Each path below is one point turned by a fixed rotation once a step. After each direction that follows a path, write how fast that rotation turns it, in degrees a step (0 if it stays still).
Each turn is a multiple of 5 degrees from 10 to 175, or 0.
Each row of a path follows its step; steps can be skipped.
Rotation 1:
step 0: [  9.7  18.3  -3.2  16.9 -23.7  27.0  21.9  -5.4 -18.1  17.7  -8.3 -20.5
   7.3 -39.0   0.7   1.1 -24.7  15.9   9.8 -32.3 -30.2  41.8 -25.9   0.8
 -10.0 -64.7   3.7  22.2  18.7 -39.8  38.2 -13.0  -2.5   8.4 -19.5]
step 1: [-14.6 -22.3  -4.4  41.2  62.9 -15.1  15.9   2.2  18.2  12.8 -23.6   1.6
 -36.5 -41.2  -1.3  -8.8  18.1  38.3 -30.9 -11.0 -10.6  13.4  -8.4  -2.9
 -18.2 -30.7  24.2 -20.0  24.8  -6.1  15.0 -10.5  23.4  22.8  13.7]
step 5: [-27.1  -1.2  15.3  30.0  15.0   3.5  14.3  24.0  12.7  -3.9  20.2 -18.2
  -8.9 -56.1 -11.0   0.4 -49.1  -7.0  31.3  -2.0   5.5  29.0 -17.1 -23.3
 -32.7 -26.9  27.2  11.1   1.7 -18.2  22.7  -5.4  57.6  -2.9  15.4]
step 6: [ 14.0 -29.4  -7.2  17.3  13.6  16.5  -9.5  16.6 -19.0   7.8 -12.1  16.6
 -27.5 -29.1 -33.8 -28.7  14.4  12.9  12.0  -8.3 -48.8 -13.2  -4.4  34.8
 -11.0 -16.6  36.6   0.2  12.7 -23.6 -39.8 -34.5  34.0  11.8  36.0]
step 7: [-11.2  -4.9  22.5   6.9 -41.7   2.2  14.7   2.4  25.2  14.8 -11.8 -31.8
  11.1 -26.6   6.1   3.6  26.8   6.1  32.1  12.3 -31.8  15.0  -7.3  -8.3
 -21.4 -40.2  -1.3  24.9  20.1 -53.5   9.5  10.7  60.7 -10.2  -1.5]
step 8: [ 28.0 -13.9 -15.1  -1.9  29.7  25.0 -13.3  16.0  -4.2   4.8 -29.6 -23.5
 -25.0 -18.6 -15.7  31.1   6.3  50.1 -25.3  18.5   3.0 -16.2 -12.5 -23.3
  -9.2 -17.0  22.8  -8.2  26.5 -41.2 -10.7 -49.8  37.8   2.7  22.9]
step 13: [  5.6  21.4 -14.6  15.4  23.7   9.6   4.1  10.6 -36.9  -5.9 -35.2  12.5
 -36.2  -9.6 -38.8 -19.2  14.4  28.2  -1.2  11.9 -29.1  15.3 -17.9  15.8
  14.8 -38.9  30.3  18.3  29.9 -26.5  30.8 -24.4  11.2  47.2  -8.3]
step 14: [-41.4 -32.2  -8.0  16.6  11.3  -1.7  17.9 -49.3  23.7  25.4  10.8  -6.4
  11.4 -44.0 -14.0 -10.9  25.2  33.9 -14.3   3.8 -13.7  31.5 -12.7   4.2
 -14.0 -42.4   5.6  28.6  31.6 -23.1  18.4   4.0  14.6 -29.0 -16.1]
step 15: [-16.4  23.0 -46.9  19.3  48.9  18.6  10.5  33.0  18.4  21.6 -39.0 -16.0
   0.4  -5.4 -24.8 -18.0  20.3  14.5  18.9  -1.7 -12.4  -7.2   7.9 -32.6
  17.5 -34.9  29.1  -9.7  18.9 -21.8   6.5 -48.7   2.1 -16.6   2.8]
step 19: [-30.1 -36.6  11.6  30.0  22.8   2.7  -8.2   8.7  25.2  10.7 -26.3 -12.8
  -0.1 -41.1  10.8   6.9  20.9  31.8  -2.6 -22.0 -10.0  -4.1  19.4  -9.2
 -18.9 -44.7  35.2 -29.0   9.5 -23.2 -12.9   5.6  56.2  -3.3  27.0]
step 20: [ -1.8  14.7 -23.6   7.6   1.4  20.6  15.6   6.0 -23.7   7.8 -26.6  -9.9
   0.8  18.5 -35.7  -5.4  17.4  -0.6  23.0  21.5 -29.1 -26.7 -42.1 -13.8
 -38.9 -20.7   8.4   0.2  19.6 -68.8  -5.1 -17.5  40.1  12.0   6.9]
Speeds:
[-14.5 -14.9   1.5  15.6 -17.2  -8.9 -11.0   2.3   7.4  -0.7  -9.0  -3.0
   8.9   3.8  -1.2  -1.8   8.5  12.2  -8.8   4.7  -3.5   3.3  -1.6  15.7
  -9.1  -1.0   5.9   1.0  -7.6  13.2 -11.2   6.7  -3.1  -7.4  -8.8]	145
[  1.5   1.2  -7.4  -1.4  -4.3 -10.0  -1.4  -2.0 -12.9  -1.0   0.7   9.1
  -7.7 -12.7  -0.8  13.8 -16.6  16.2   1.9   3.1  15.6  11.8 -16.2   9.7
  -4.0   4.7   4.4  -0.2   8.8  11.7  13.9  -2.3  -2.0   7.8  -2.8]	85
[ -6.7  -4.9  26.4  13.5  12.4   9.0  -2.9  -3.8  -3.9  -4.4  -8.6  -6.8
 -11.0   2.3   4.8   9.4  -2.9   4.0  13.4  -7.2  10.4  -2.1   6.1  -2.6
  -3.6   2.1   1.0  -6.4   2.8   1.9   7.8  -7.6  -4.6 -20.9  -5.1]	155
[ 10.5   0.7  -2.0  -7.0   6.4   1.8  -7.5  -8.2  -2.1  -2.5  -8.2  -4.1
 -13.3   8.2   6.0  -5.1  -1.3   4.5 -13.5  17.3  -7.2  14.5   7.4  -1.9
  14.1 -12.3  -3.4  18.8  -1.8   7.0   9.4   2.9 -10.6  -9.7  -7.5]	25
[  8.9   4.4  14.1  10.1   1.4  -4.3  -1.0 -14.5  -2.3  -3.3  -7.8  -2.9
  -5.2  -4.4  13.1   9.7  16.3  10.2   1.6  -5.1 -11.5   1.2  -1.1  12.2
   5.7  -3.7  -1.3  -0.1   5.0 -11.6  -0.4  13.8   5.4  21.6   8.8]	60
[ -8.4  19.0   6.5  12.7  10.5 -11.9  -3.2  -8.3  -1.3   3.6   1.4   6.8
   6.4   2.4  -9.5   4.0  -3.1 -18.3 -15.8  -2.5   4.4   7.9   6.0   9.1
   4.9   1.2   1.4   5.5  12.6  -2.7  -8.2  -9.8   7.2   2.5 -15.9]	35
[ -5.1 -12.0  -0.1   6.3   8.5  13.9   7.1  -4.4  20.3   3.0   8.9   4.8
   5.8  -1.2  13.3   1.4 -13.0  10.3 -12.1   7.3   3.6   4.9  15.3  -1.0
  -1.6  11.2  -8.1   1.7   5.1   5.8   4.4   1.8  17.2   7.1   5.0]	160
[ -5.4   7.0   5.0   3.5   7.4 -14.0  -0.1  18.9   5.6  14.7   2.0  -6.0
 -14.2   2.1   4.0  -7.8  11.7  -5.1  -0.1   6.1   0.2  -7.9  -6.8  -2.7
  -9.0  14.6   0.0  11.0  -0.7   3.4  19.8  12.3   7.7   2.7  -5.7]	175
Rotation 2:
step 1: [ 10.1  18.8  23.7  12.1  -6.1 -17.3  28.7   1.9 -35.0  50.1   4.0  16.9
 -35.0  -8.4  16.7  14.8  36.5  38.2 -47.2 -39.8  37.6   5.6  48.5  10.3
  20.7  48.4   0.1  40.8  12.8   8.9   2.7 -32.1  30.0  17.4  33.3]
step 4: [ 35.2 -11.7  -2.5 -50.5  22.2  -5.7  17.7 -43.7  -4.9 -35.8  32.9  -6.9
  45.1  28.0 -34.8  -5.1 -49.1  39.9  18.2 -17.4  35.0  43.3   0.0 -27.7
 -13.0 -18.0  -5.4  16.2   6.5  17.7   6.1  38.8  -2.1 -36.0 -34.4]
step 8: [ 13.4 -72.3 -39.6  34.0   7.7 -25.3   4.6   7.8 -28.5  45.3  -0.1  31.7
  -6.8 -20.4 -12.8  27.5 -29.7  31.3  61.8  14.6  26.4  14.4  22.0 -35.1
 -12.9   8.4  45.9  21.8   1.6 -16.9  14.7 -23.8  11.7  -2.9   1.9]
step 9: [ 24.2  59.8   8.5  -1.7 -36.4 -15.1  17.3  61.6  11.1  -6.8 -16.3  25.6
 -42.9 -12.4  27.2  23.4  14.6  -2.4 -18.1  -7.6  12.4  20.5  -5.3  10.7
 -27.0 -31.8  25.6 -26.4  16.0  26.1   2.0  39.5 -32.4 -24.4  59.9]
step 10: [ -4.6 -67.9 -11.7   7.7 -33.5  -6.2   0.4 -20.9 -27.6 -61.6  40.6  -4.7
 -23.9  -8.7 -31.0 -44.7 -25.6  -7.5   7.4  24.3 -45.7 -12.8  29.2  54.9
 -21.7 -20.8  18.8  23.1  -4.4 -11.9  -4.1  29.4 -13.2  -1.4  -9.5]
step 11: [  7.0  48.2  11.5   6.5   9.1  17.3  30.1  17.1 -16.2 -23.8  -2.5 -77.1
  17.3  -9.7  -6.5  13.3  -0.9  49.2 -10.3 -12.9 -14.3 -26.7  -9.1 -28.8
 -67.8 -11.9 -39.8 -42.8  19.4  16.4  40.2 -16.2   2.5   2.2 -15.4]
step 12: [-34.8  -6.2  -9.8  16.4  -1.1 -76.1 -34.5  -3.1  14.3   2.5  12.8  26.4
  -4.0  62.0 -64.2 -34.9 -45.3  -5.5 -12.6 -12.3  28.6   8.3   9.1   6.3
  22.5  26.1 -20.1 -11.7   7.4  -2.8  46.5 -18.1   6.7  28.2  -3.8]
step 13: [ 14.1  47.2  35.8  33.4  -3.9  32.9 -13.5  58.3  -1.1  60.0  52.6  -5.9
  -3.0  -4.2  30.2 -25.9  10.0  26.1 -23.0 -12.7 -13.2  -1.2  -8.3   7.3
   7.8   9.2 -10.1  -3.3 -41.2   0.8 -51.3 -27.4 -41.1  16.1 -21.7]
step 16: [ -8.0 -28.1  -0.7 -37.5   3.7  -2.5 -11.2 -43.0 -32.7  17.0 -61.8  11.4
 -15.3  21.6   4.1 -24.1 -17.8  50.7  -4.4   0.6  51.8  40.8  29.7  40.9
 -13.0 -30.8   0.2   0.5 -26.8   7.9   8.0  34.4 -23.8   8.8  50.9]
step 19: [ 17.2  58.0  15.0  39.7   7.4 -40.1  -4.8 -27.2   0.9   4.3   7.3   2.0
   6.5 -15.1   3.8  49.0 -41.2   4.3  35.0 -51.5  46.7 -33.9 -43.1  -5.8
  20.0   5.7 -16.3  13.0  14.0  -7.0 -14.9  10.9  -3.5  28.1 -55.3]
step 20: [ 44.8 -32.5  -9.0  -3.4  -1.3  21.8  -0.3  36.2   3.2  71.1  -3.3  49.5
 -10.7  17.6 -20.8 -48.2  -6.3 -45.4  17.6 -14.2  39.3 -21.5  26.1  -7.9
  -2.3   1.9 -35.0 -15.1  -2.4 -34.6  -2.1  -6.0  -9.8 -51.8  24.0]
Speeds:
[  1.9   5.9   0.5   0.6   5.3 -10.9 -12.3   3.4  -1.7   4.5  -6.3  13.8
  -1.6   4.9   7.5 -15.0   3.4  -2.1  -1.7  -2.0  -3.4 -13.5 -13.5  13.4
  -5.8  -0.7   2.4   8.3 -12.5  -3.3  -5.8  -2.0 -23.4  -9.9  15.4]	100
[ -7.0  -1.1  -0.1   4.3  -4.1  -3.8   5.2  -1.8   6.9   3.6  -1.4   2.9
  -1.1  -1.7 -13.3 -11.8  12.5 -14.6 -11.7  -4.4  -1.6  13.1 -15.7 -14.9
  -3.6  16.0   8.5  -7.8  18.1   4.9   7.0   4.5  -5.0  -9.0   7.9]	125
[  0.1  11.2   3.8   7.6 -14.2  -8.9   6.3  -8.2  -9.6   8.0  10.0   6.4
   2.9  -4.5   6.6 -21.1  -7.1   9.5   6.9  -4.5   7.1  -6.8  10.7   0.5
  -5.9   1.4  11.6 -18.7  -6.4   5.9   7.1   8.2   8.1  -7.5  -5.2]	0
[ 17.4  -3.2   4.0 -12.0   1.4  -6.2  -3.8   0.3  13.8  -2.9   9.2   7.3
  -2.4   7.4  17.0  -0.7 -11.3   0.0 -20.5   5.7  -0.6   6.2   0.3  16.7
  -3.8  13.2   7.2   2.7  10.8   8.9   3.3  -0.8   7.1   2.9  -7.6]	125
[ 14.4   7.3 -12.0  -1.9  -7.3  -0.6 -19.3   8.0 -13.1  13.1   3.3   4.2
  -1.2  -8.2  -1.4   6.0   5.7 -17.5   0.4   7.6  11.9  -4.7   7.3 -13.5
  -4.5   7.6   5.9   9.4  -0.2   4.4  -8.4   8.8   0.4  10.7  -5.0]	60
[  7.2   5.8 -16.4   0.9  -6.8  16.7  -9.8  -5.5  -1.4 -19.7 -13.0  -0.1
  -5.8   2.5  -6.9   1.4   2.0  13.2  -7.4  -4.7  -6.3   5.7   6.0   0.5
  -6.5  -5.7  21.3   6.5  -4.6   1.1  11.0   8.8  -1.9  -7.9   1.2]	55
Rotation 3:
step 0: [-30.1  39.2 -10.4 -31.4  45.7 -54.6  18.4 -10.8   8.1  10.4  34.6  13.9
 -20.0   7.8  16.2 -17.5 -31.5 -18.7 -50.0  -2.5  16.8  17.6  49.0 -34.3
   7.5 -46.1 -45.4  -0.6 -15.5   6.1   9.5 -12.8   2.7 -23.4  -4.3]
step 2: [ 15.8 -26.5  19.5 -17.4  35.4  14.8 -22.4   2.2  58.3  26.0   4.9   0.1
  13.8  10.4   9.3   9.0  38.4 -27.9  14.5  -5.7  42.5 -41.7  -6.0  18.2
  52.0 -19.6  13.1  17.1  -6.6 -13.3  32.0  53.9 -43.4 -34.0 -15.4]
step 3: [ -4.2  -0.2 -26.7 -22.0  35.3 -42.6 -19.2 -11.7  -3.8  26.6 -29.5 -30.3
   8.1 -12.6  28.4 -46.7  57.2   1.0 -30.3  -4.1  22.5  18.2  15.3 -25.5
 -53.9   9.9  28.7  37.9 -22.4   1.8  30.2  21.2  -6.5  34.3  17.7]
step 6: [ 13.0  18.5 -22.1 -31.4  14.7  28.9  18.1  42.0  50.4  23.0   8.1 -27.1
  24.8  16.3   3.7  21.5 -21.8 -38.0 -25.2 -45.4  23.5  14.6 -13.5 -24.0
 -32.2 -29.7  -9.0  25.7   6.2 -21.4   9.7  40.3  18.0 -14.1  61.8]
step 8: [ -5.9  19.5  44.3 -18.8  43.0  43.4  -2.3   1.5 -30.1   8.6  -8.4  47.5
 -17.3  36.8 -34.9 -18.9  -1.9  -4.6  10.3  -2.4  21.7   9.2  11.1  38.6
  37.9 -11.6 -27.0  -8.4   0.5  18.2   7.3  -5.5  35.5 -79.1  -4.1]
step 10: [-16.5 -54.2 -59.7  -1.9  16.9  -5.9 -26.3  30.9   8.1  -5.2  -4.0  -3.3
 -13.7  -9.4  27.2  46.4  17.1 -26.9   0.0 -41.0 -13.7 -10.6  58.7  -5.3
  13.0  -2.4  -3.3  26.3 -24.4  29.5  50.1  -7.9  21.1 -21.7  29.1]
step 12: [-19.4 -39.6  13.3 -66.6  12.5  16.2  14.2  -4.2 -17.6  27.5  -7.7 -25.5
  31.3  39.7 -27.5  -5.7 -17.9  24.6  38.9  -0.4  22.4  -0.2 -11.1 -26.0
  14.2  56.4 -10.1  41.8 -13.1 -32.5 -18.8  26.0  14.9 -29.6  17.6]
step 13: [-20.6 -47.5 -20.9 -33.6 -14.3 -32.8  -6.5  11.9  38.3   0.1  -4.0  11.9
   6.4 -73.0 -20.8  32.3 -26.5 -26.7 -25.8  12.7  -0.5   6.4 -15.9  13.9
 -41.5 -10.7  27.6  39.8 -34.8 -51.6 -17.0  -2.3   2.8  -5.1  -6.9]
step 14: [  1.8  24.1 -19.5 -24.5  17.9  32.8 -43.5  16.5  -5.0 -13.1  -9.0 -10.3
 -50.9 -16.3  24.5  14.8   0.8 -45.3  24.3  11.6  21.0  43.6   9.9 -53.5
 -16.8 -18.7  14.7 -10.6  12.7 -12.9  -0.2 -37.9  57.3 -42.9 -16.1]
step 15: [ -4.4  26.2  61.8 -23.0 -15.9  34.8   1.2   1.1  16.2 -34.9 -20.2  61.3
   0.7  46.5  31.0  -3.0 -28.3  -4.7 -27.6  29.2   4.3  27.8  -0.1 -30.5
 -20.4  33.4 -17.8   8.4  -1.6 -24.2  -6.5  44.1 -17.4  -6.2 -32.5]
step 19: [-33.9   0.8  -4.8 -30.1 -29.1 -30.9  54.3   2.2  27.9  21.0 -27.9  18.6
  -8.3   1.6  13.6  24.0  -2.2  15.2  -8.2  -3.3  24.6  -4.5  -3.3  19.4
  57.1   0.8 -31.4  19.9 -31.6 -31.9  31.7  42.2 -53.2 -21.0 -30.1]
Speeds:
[21.4 -5.6 20.9 -8.9  4.0 14.8 15.4 -0.1  5.9 -1.9 -2.6 -6.6  3.8  5.0
  4.0 -6.0  2.9  1.3 -1.4 16.4 -4.4 -4.9 -2.0  1.4 12.5 10.7  6.0 -5.6
  8.0 -3.4  6.9 10.4  9.2 -2.8 -5.5]	110
[ -4.1   9.9   7.1   6.9   8.0  11.4 -11.0   3.2  -4.8  -1.2  -3.3   6.4
 -16.9  -3.0   3.0   9.2   0.6   6.0   3.0  10.4   1.6 -14.9 -12.4  -8.3
  11.2  -0.9   7.9   7.2  -3.5  19.1 -20.8   0.5   5.7   0.3   0.7]	110
[ -2.3  -7.5   6.2  -4.3 -13.4   9.2  -8.5 -10.8  24.3  -0.1   8.8  -2.7
   1.0  -7.4 -25.3   1.0   2.1  11.8   5.3  -7.6  -1.7  -1.5  -7.3   5.6
   4.6  -4.3   4.3  10.9   5.7   0.3  -1.2   6.0  -7.2  -3.8  10.1]	100
[  3.5  10.6  -8.7  -1.1   2.0  -4.1  -1.5  -8.9  10.3  16.5  -6.8  -9.3
  -3.0   4.7   6.0  -4.6  -3.7   7.8  -3.0   9.8  14.9   4.4  -6.3   4.4
   0.5 -18.3  -1.5  -8.0   6.2  14.9   8.4  13.9 -11.8  11.2 -10.3]	20
[  2.9 -12.9  -0.9  14.3  -4.9  -6.9  -4.1   7.2 -15.8  -1.6  -8.3  -5.5
 -16.0  -7.6  -7.1   0.0 -12.2  -9.7  -1.4   3.3 -10.7   1.2  -6.8   6.4
   8.6  -5.9   7.5   1.5   2.5  -2.5  11.9  13.8 -13.1 -17.0  -3.9]	125
[  8.6  -9.4   2.6  -9.6   2.5   1.1 -14.2   0.3 -10.1  -9.0 -10.2   2.3
  -2.5  15.4  -9.8   7.0  16.1   3.5  -7.0 -14.7 -11.6  -7.1   6.2  -2.3
  -5.0   1.0   3.8  -3.1   0.2  13.0   9.7   3.7  -7.3  18.1  -7.4]	55
